rotation steps, each row followed by its count of steps:
The counts run from 0 to 593.
[119 138 136 137 125 102 148  82 173 110 109  98 162 137 129 170 137 110
 125 111  70 116 144 113 139 142 172 104 145 114 130 146 132 109 112  88
  87  91 139  81  96 125 120 145 133 101 151 134 160 130 132 130  96 141
 136 164 109 118  92 139 103 123 102 100 154  83 189 104 132  66 117] : 546
[118 150 137 109 146 122 197 101 172 102 125  92 154 131 121 158 135 121
  88 118 105 139 145 116 139 155 169  91 148 128 117 113 133 114 131  94
 128  75 131  77  92  98 118 111 118 118 162 120 189 130 133 125 111 139
 136 148 126 137 123 164 112 159 100  93 152  90 191 127 131  66 121] : 194
[ 78 113 165 131 122 102 171 109 151 139 102 114 164 134 124 160  90 124
  97 118 115 111 137 143 147 142 177 110 139 123 116 110 113 124 103  65
 143 120 159  79  73 154 143 182 111 118 145 126 175 118 129 147 131 145
 124 163 102 118 104 162 109 126 105  86 178 114 195 153 117 117 115] : 92
[106 137 148 133 129  93 173  95 166 100 113  88 155 165 133 139  91 113
  91 128  91 110 122 126 133 153 172  98 125 139 109 125 132 103  95 121
 146  86 123  78  89 131 135 156 110 124 148 113 196 104 134 133 127 162
 122 160 103 120 120 191 118 157  91  84 151 114 165 144 116 102 106] : 362
[127 142 134 130 167 137 172  96 173 113 139 106 155 157 116 134 116 113
  97 130 105 117 138 149 138 163 166 100 145 119 131 162 112 124 151  89
  90 111 142  92  77 137 113 136  92  90 158 100 163 117 138 120  96  98
 110 179 119 130  87 162  97 146  93 114 159  74 184 118 123 100 115] : 258
[109 150 161 138 115  95 167 109 128 111  92 102 148 167 140 147 137  93
 119  99 115 122  79 145 133 153 133 102 157 104  74 137 110 115  93  78
 139 108  97  74  80 134 151 169 112  90 131 135 163 112 134 169 127 139
 116 161 122 124  94 145 107 143 125  93 160 118 189 137 115  96  98] : 448
[102 128 141 118 131 116 165  95 131 103 114 103 164 149 137 151 173  83
 139 104  92 141 118 143 139 165 115 106 122 149 105 158 118 124 105 104
 118  84 116  93 113 146 124 167 139 152 107 123 185 105 139 151 120 147
 119 159 115 126 116 163 122 147 108 102 150  85 207 188  99 102 123] : 375
[ 88 150 157 125 138 133 199 123 126 135 120 117 183 141 125 128 118 139
  96 117 148 124  95 162 156 155 144 107 159 118 123 121 127 172 123  79
 159 109 139 100  70 151  91 178 118 139 158  98 150 123 127 162 117 111
 124 165 116 104 126 146 115 151 107 124 170 115 199 145  98  95 120] : 589
[128 123 140 130 120 102 190  91 137 106 128  60 142 147 159 164 157 120
 123 126 109  80 148 134 151 141 150 111 149 136 137 108 149 119  99  84
 124 104 141  69  84 152 114 178 134  97 145 109 147 141 156 140 114 148
 109 170 110 125 142 161 132 135 112 106 156 103 181 139  99  68 123] : 350
[109 167 178 155 152 120 164  99 138 134  77 114 169 153 151 156 137 123
 102  87 112 113  74 123 148 143 123 124 125  94  80 140 119 117  99  72
 152  82 131  82 105  85 129 149 127 121 176 118 189 126 113 146 126 126
 151 159 120 119 113 135 132 124 108 120 143 110 192 137 130  84 100] : 43
[ 91 138 159 176 127 115 171 105 145 130 114 106 180 107 149 175 107 132
 129 116 110 118 116  99 153 133 162  71 118 118  94 112 127 131 108  98
 141  72 141  89 110 121  63 166 121 136 157  87 162 129 126 148 141 137
 138 185  95 116  92 149 131 136 112 134 142 109 177 129 131  77 122] : 133
[123 170 150 135 135 132 204  88 163  75 114  88 145 134 146 135 143 135
 112 126 116 113 123 121 133 151 154  92 145 129  98 132 143 109 113  96
  98 109 127  84 126 130 103 114 114 110 141 103 155 130 138 112 123 139
 129 171 105 124 112 174 121 179 113 105 158 122 191 112 116  66 133] : 128
[133 158 143 131 121 124 174 108 149 122 128  88 177 143 139 131 145 102
 126 127  88  88 137 153 128 171 149 120 122 141 139 119 113 144 116 127
 109 107 176  73  88 129  79 204 163 120 121  88 164 108 108 139 113 120
  99 191 123 109 125 163 141 138 108 104 134 116 165 131 119  97 124] : 78
[138 155 141 137 146 112 171 127 130 108 140  99 163 162 150 167 155  98
 144 125  97  90 105 142 130 143 155 106 114  90 129 112 118 147 109 117
 139  53 140  78  90 128  82 168 142 126 121  93 143 113 120 185 120 135
 129 169 131 116  95 148 123 135 122 134 137  87 163 150 124  80  88] : 278
[121 130 138 125 136 105 160  82 131  99 125  90 146 135 161 173 126 125
 117 132 101 101 139 112 154 141 166 105 101 120 142 114 140 120 100  79
 135  72 157  75 103 169 132 161 140 125 125  98 154 123 145 147 112 168
 130 170  96 116 102 156 125 149 102  98 166  96 170 165  98  87 104] : 285
[119 158 164 121 124 109 163 119 157 108 117 114 179 130 141 168 149 114
 118 120  97  83 152 162 138 141 168 140 112 144 104 117 126 126 105 104
 128 134 169  64  81 152 107 183 161 128 127 106 177 115 107 148 113 125
 132 159 109  86 121 166 130 118 109  83 151  92 182 145 121  93 127] : 13
[ 88 145 128 136 126 102 182 110 126 131  91 111 173 127 142 143 134 113
 136 109 106 147 100 128 165 161 146  91 172 106  80 126 109 167 126  78
 126  84 139  94  92 106 101 193 134 102 126 130 151 130 133 164 126 115
 130 170 111 130  94 116 155 133 122 123 171 106 188 115 113  98 111] : 317
[117 193 152 146 137 148 188 110 150 132 102 114 175 155 130 126 154 113
 110 101 101 115  71 160 131 161 120 117 142 108  98 145 111 146 130 101
 136 107 143  78 110 113  93 130 149 123 163 102 184 115 101 138 107 113
 148 174 141 106 118 161 106 155 107 120 134 121 191 125 141  80 119] : 41
[117 187 155 136 167 117 149 106 145  73 115 103 171 155 149 123 130 137
  89 112  95  84 113 135 116 125 166 121  97 107 125 145 143 107 108 122
 101  89 127  91 114 120  88 170 120 142 138  81 184 123 117 118 105 102
 112 175 102 106 120 156 123 124 105 121 154  80 155 125 115  80  97] : 139
[116 173 166 111 166 123 195 126 138  82 119 126 179 154 133 138 153 115
 112 112 119 137 100 164 124 157 133  99 141 119 114 148 135 163 122 133
 108  90 104  97 114 110  75 141  98 124 118 105 178 129 140 148 129 117
 126 160 129 113  93 153 117 166  98 135 150  88 191 136 124  82 106] : 463
[114 156 153 148 129 102 163 102 110  82  99  82 152 150 165 151 180 120
 127 106 121  87 107 122 140 136 151  98 132 137  91 125 140 115  66 111
 108  80 105  91 104 149 103 175 143 112 106 109 157 133 140 163 125 121
 118 170  87 129 112 148 130 139 134 117 154 115 171 148  99  74 109] : 215
[106 152 137 138 114 138 176 115 132 126 112  81 155 123 114 150 141 108
 109 100 113 124 130 110 135 146 175  82 119 126 108 119 114 116 111 110
 138  77 134  83  69 152 117 147 149 130 139 100 176 114 126 183 112 149
 132 159 119 143  96 167  84 149 147 103 161 122 183 168 126  92 117] : 289
[ 93 137 163 134 144 109 181 139 122 141 115 121 181 143 135 169 161  94
 135 104 115 120  94 168 141 157 110 115 156 139  84 131 106 144 105  94
 139 116 123  86  91 112  87 187 117 117 142 112 184 121 136 161 155 110
 112 161 121 125 115 149 142 122 104 124 138 100 193 163 116  97 119] : 174
[137 149 141 159 106 115 165 102 164 118 121  68 150 154 130 141 112 122
  92 129  79  97 136 138 136 142 191  92 143 112 120 116 128 119 114  99
 128  99 150  70  74 146 117 150 141  92 159 121 152 115 134 170 106 134
 120 179 129 119 106 170  92 140 123  86 148 114 165 105 137  98 116] : 353
[126 193 161 129 135 143 191  99 155  97 108  92 163 142 137 134 128 154
  81 117 107  96 145 140 104 142 170 110 113 111 134 129 125 139 117 134
 134  82 165  83  94 134 103 145 149 150 141  90 192 118 113 155 113 129
 123 180 129 114 117 172 106 144 126 117 145 116 176 138 131  98 113] : 561
[111 162 162 131 118 125 211 133 185 106 127  71 165 125 122 148 128 125
 106 115  85 117 140 140 104 164 181  86 139 126 115 107 112 117 121 124
 123  95 148  70  95 117  86 157 136 122 148 108 186 114 114 159 143 155
 111 177 137 123 125 181 115 149 125 117 147 121 163 129 133  91 132] : 1
[129 179 150 148 155 116 156 125 160 102 113  93 159 154 172 149 130 132
 122 107  97  89 112 134 132 137 155 117 115  78  94 138 106 114 112  99
  96  95 124  92  97 115 106 164 122  97 140 108 158 124 113 151 114  95
 123 187 120 126  84 148 131 112 132 125 145  71 162  89 123 106  98] : 410
[105 163 161 170 104 112 172 105 173 130 107  86 175 140 147 143 101 137
  95 107  92 105 127 128 131 131 169  89 129 136  76 125 119 120  91 112
 139 107 134  81 108 145 100 161 129 129 174 105 192 104 119 164 130 128
 122 185 114 115 106 168 102 114 113 111 133 113 177 118 126 120 147] : 497
[123 176 165 147 129  91 165 114 121  84 103  95 168 145 159 152 168 103
 127 108 118  90 113 134 144 139 162 102 126 132  87 109 132 122  81 107
 118  95 120  78  95 132  85 182 158 101 105  94 140 132 117 166 120 121
 120 167 101 113 110 144 148 142 138 111 154 115 169 123 120  76 116] : 214
[118 145 127 130 165 135 177  94 137  99 124  99 157 137 160 145 176  98
 142  95 101 123  93 128 142 176 113 101 120 100 102 164 113 125 111  92
  93  73 113 106 130 125 104 153 124 144 130  93 165 115 130 124 110 117
 116 175 111 134 110 154 122 149 110 135 159  71 192 148 110  75 104] : 48
[104 160 125 144 103 129 161 102 141 112 102  68 168 124 137 145 156 114
 112  79  82 125 139 123 134 144 164  83 147 118  98 144 125 116 109 113
 136  91 136  73 100 137  88 174 167 138 146 119 186 115 115 166 112 120
 117 172 121 117 136 152 115  95 140 117 149  95 180 132 126  88 137] : 145
[131 150 121 125 136 114 174  79 166 123 114 111 168 142 135 172 157  95
 133 113  98 123 137 119 165 161 141 122 145 138 111 130 116 132 127  83
 126  90 169  76  91 101 116 139 150 104 144 129 167 139 138 117  96 120
 141 156 107 134 122 148 150 148 107  93 149  84 200 127 118  64 109] : 116
[115 169 149 110 143 123 161 123 147 110 127 118 179 139 122 152 145 122
 108 121  93  89 156 161 129 152 174 155  95 128 131 127 115 120 107 109
 117 103 168  78  81 144 100 179 159 150 128  93 181 115 103 126  99 117
 122 158 112  99 127 170 124 122 116  91 157  75 190 163 115 104 116] : 12
[116 170 159 132 149 104 173  79 147 105  97 114 171 179 131 124 108 137
  83 118 112 128  98 140 136 148 140 116 158 132  81 153 132 136 103 113
 147  80 110  89  94 105 130 142  94  99 148 129 196 121 149 140 130 117
 132 154 103 132 105 158 136 169  93  95 151 101 183 126 116  96 104] : 34
[111 154 132 128 133 159 181 113 150 108 121  78 139 126 152 134 150 148
 101 105 106  83 145 128 139 146 175  99 120  92 138 131 125 110 113  81
 103  95 147  84  85 165 105 144 138 134 159  80 157 120 108 137  80 120
 107 184 124 120 121 172  91 126 129 119 166  92 185 133 110  95 131] : 417
[ 95 148 170 148 137  98 175 116 145 115 101 138 191 125 118 176 110 112
 115 114 113 158 105 138 143 131 152  78 148 120  99 127 137 153 134  94
 134  91 130  85 102 112  92 152  98 118 142 119 173 132 135 150 145 129
 144 157 116 104  70 128 121 143 103 122 150 102 194 125 150  86  97] : 460
[129 141 152 170 128  91 170 114 150 136 118  91 167 139 151 195 133 103
 136 118  76  94 124 127 138 129 162 111 120 105 121 111 123 113  98  88
 142  65 158  67  90 121 104 175 146 123 162 127 166 126 124 163 122 146
 148 165 119 118 113 142 126 107 115 111 139  90 159 134 140  87 113] : 276
[117 184 155 148 143 112 172 121 142  74 108  83 172 145 145 144 147 135
 118 104 110 117 104 130 120 145 155  81 136 127  74 125 144 127 109 141
 119  84  99  95 125 115  62 155 125 119 126  90 176 120 121 148 140 126
 121 177 121 113 111 170 124 141 127 127 140 106 171 117 130  78 126] : 136
[150 167 126 126 140 122 174  77 145 101 144  96 149 153 173 144 153 116
 131 137  85  99 132 135 132 160 142 107 133 108 141 160 115 145 110 116
  89  80 147 102 106 135 112 143 137 112 115 100 152 126 142 149  85 123
 117 190 112 137  95 152 126 158 110 132 144  69 186 123 101  92 105] : 479
[ 86 149 146 119 154 105 163 111 112 119  98 114 167 150 143 129 148 133
 111 105 139  98 125 137 165 145 154 119 138 129  92 130 117 131  88  84
 128 101 126 103  73 133 110 187 121 108 117 102 157 132 133 162 112  90
 109 148  77 123 114 148 138 131 124 112 181  99 185 157  73 103 115] : 580
[122 170 120 120 161 140 167  88 152  88 129 111 157 151 145 125 176  95
 132 103  95 126 105 145 138 166 128 107 124 108 103 158 112 132 125  97
  86  90 119  94 126 122  99 136 135 128 126 104 161 122 115 117  90 112
 118 182 118 132 108 159 113 150 115 111 151  81 193 118 113  70 115] : 49
[124 165 142 105 149  86 155 115 136  95 115 116 183 148 122 137 149 107
 109 126 133 115 133 160 152 161 168 120 139 149 101 125 125 142 107 100
 115 110 122  89  59 144 110 175 135  96 102 117 155 123 127 164  98 105
 128 134 106 106 109 156 137 148 119  81 168  84 183 144 100  96 107] : 21
[ 98 151 149 118 127 133 190  97 153 145 105  99 158 125 112 145 116 117
  87 102 134 140 119 128 147 156 153  96 158 127 106 124 119 128 145  73
 156 117 154  70  60 117 134 146 119 101 172 108 190 133 128 127 113 134
 114 154 123 121 125 156 118 157 118  89 165 123 187 139 118  90 107] : 522
